In the rows, zero is written as 128.
One turn or mirror swaps these rows in pairs. Which row does each one swap with?
The rows were stretched afterwards, more along some directions than others.
dud: [120  99 132 134 148 126 106 116 115 123  88 115 168 130  90 112 107 144
 136 164 123]
mimep: [109 126 130 149 155 169 110 135 111 149 119  99 169 139 131 130 124 112
 138 141 115]
tika: [121  94 151 135 159 143 106 107 103 133  90 113 158 131  93 104 116 153
 141 189 114]
lovus: [ 96 110 171 138 149 165 135 140 138 144 140  82 120 145 130 138 144 130
 150 174 129]
Zuk: [142  92 142 154 137 167 139 107 124 156 109 105 181 144  94 125 139 125
 128 158 142]
Zirur: [102 113 167 140 153 160 139 144 146 148 143  81 133 143 126 143 145 128
 158 164 123]
datu: [121  98 142 144 147 137  97 128 110 132  88 110 157 128 103 114 110 148
 145 174 121]
gupav: [139 101 144 157 146 154 136 101 121 144 119  97 174 148  84 123 145 126
 130 161 138]
lebip: [147  99 143 144 141 153 123  94 125 140 121 101 176 154  88 125 141 133
 128 163 130]
zatuv: [129  89 138 135 144 125 113 126 107 119  91 114 164 134  83 118 117 143
 131 172 132]
nevo: [115  88 151 132 150 136 107 122 112 124  84 110 160 132  91 118 116 144
 126 169 120]
poziv: [150  96 142 160 146 163 132 109 118 144 110  96 180 151  85 131 146 130
 132 164 137]
zikez: [ 98 122 163 136 143 164 128 136 143 145 144  97 117 136 135 127 145 133
 145 165 122]
mimu: [128 135 127 144 152 137 108 113 142 129 108 114 139 134 131 119 118 149
 123 154 122]
mubep: [132 112 148 122 140 116 103 138 130 136 124 127 105 134 149 112 123 139
 144 149 114]
Sanum: [113 123 134 151 168 177 109 121 103 152 105 110 169 148 129 117 120 118
 111 137 107]
sesa: [115 136 128 154 148 173 102 133 103 150 111 112 157 139 140 117 116 122
 142 139 121]
podob: [140 119 144 116 142 115 103 133 120 126 133 132 104 140 141 114 120 146
 143 153 119]
Zes: [142  82 148 160 156 166 130 106 134 158 113  89 177 153  94 123 140 127
 125 172 132]
Venuz: [117  96 134 134 153 134 114 121 124 114  93 113 171 122  85 118 107 144
 125 185 125]
Nesim: [108 121 176 128 135 157 125 131 146 142 139  96 112 146 140 136 147 139
 156 160 119]
Lini: [128 124 115 143 165 129 126 112 156 130 117 111 152 132 114 127 122 136
 116 154 125]
vep: [128 128 132 141 149 131 119 120 144 112 111 109 144 131 126 131 114 144
 126 174 131]
fomap: [116 131 129 141 147 143 107 109 142 134 121 120 141 130 130 117 114 148
 114 172 123]
zin: [131 139 112 147 144 142 112 123 152 135 117 118 142 124 138 127 116 145
 142 159 124]
Niv: [130  86 138 138 157 120 125 118 113 123  88 116 167 132  81 117 119 136
 132 160 129]
Bevin: [ 96 124 165 136 141 148 135 136 142 137 142  89 123 139 119 132 150 130
 154 157 125]
Napur: [107 118 175 127 139 158 134 126 138 138 142  96 116 147 134 132 141 131
 144 163 121]
Lazip: [102 118 161 141 142 160 139 142 142 147 140  92 120 139 118 139 155 128
 148 163 126]
Kesam: [141 130 124 153 134 159  95 134 117 143 109 119 170 143 133 125 119 128
 138 135 120]
zabo: [116 137 132 136 157 137 122 116 152 124 123 122 140 130 127 124 115 142
 111 152 123]
fated: [142 111 138 121 153 113 106 133 126 127 117 125 117 142 140 115 107 139
 131 143 117]
gugu: [139 107 138 120 143 122 112 144 126 139 115 128 118 136 138 109 118 136
 141 153 116]
faba: [140 127 139 111 140 111 108 136 114 122 132 126 110 136 135 120 123 131
 143 138 115]
pono: [148 115 137 121 153 121 108 138 130 141 127 138 131 136 131 117 121 135
 129 144 114]
muz: [157 119 133 125 150 127  98 142 123 140 125 136 124 144 141 117 125 140
 133 144 109]
naso: [131 131 122 137 150 150 113 136 110 135 119 116 169 152 128 131 116 122
 138 126 122]
loleb: [145  96 148 162 144 178 124 105 117 160 104 100 175 150  98 120 136 132
 127 164 135]
gabab: [140  95 146 155 144 162 129  99 121 143 117  91 174 148  91 125 138 132
 132 165 133]
Pim: [134 106 147 157 135 167 128  96 124 158 112  90 174 144 100 127 131 133
 134 157 138]
mesuf: [145  93 146 157 137 164 131 110 125 157 109 105 176 145  91 121 147 138
 140 167 137]
lita: [157 116 131 120 135 116 105 139 130 133 127 135 112 136 148 122 115 140
 145 144 123]
Feb: [ 92 127 156 127 139 153 148 138 141 137 149  96 133 133 114 143 147 124
 143 160 132]
lin: [105 128 170 135 134 163 119 137 146 142 137  91 113 140 144 134 137 143
 162 163 121]
pudut: [117  94 132 133 146 120 114 116 121 118  84 115 164 117  67 110 122 145
 131 175 128]
pive: [142 108 140 123 163 120 102 146 120 135 133 125 116 148 144 119 121 140
 141 144 111]
gogas: [132 123 128 149 162 168  95 140 109 162 112 130 158 145 143 100 126 129
 135 132 113]
pedav: [150  88 144 160 152 166 126 111 119 158 116  93 174 155  96 123 143 136
 140 168 138]
giguv: [127  81 131 144 155 126 118 128 120 119  94 106 170 130  86 125 111 138
 122 183 134]
vid: [129  94 141 123 143 115 107 128 137 109  92 112 167 127  90 125 109 143
 133 168 121]
vez: [135 127 138 119 144 117 106 133 124 132 127 129 115 138 146 118 114 137
 134 144 115]
gegi: [ 96 129 169 134 132 161 123 131 143 146 135  84 115 147 137 140 137 130
 161 147 121]

Swapped with sesa: mimu
Swapped with zatuv: podob
Swapped with dud: vez
Swapped with gegi: Pim

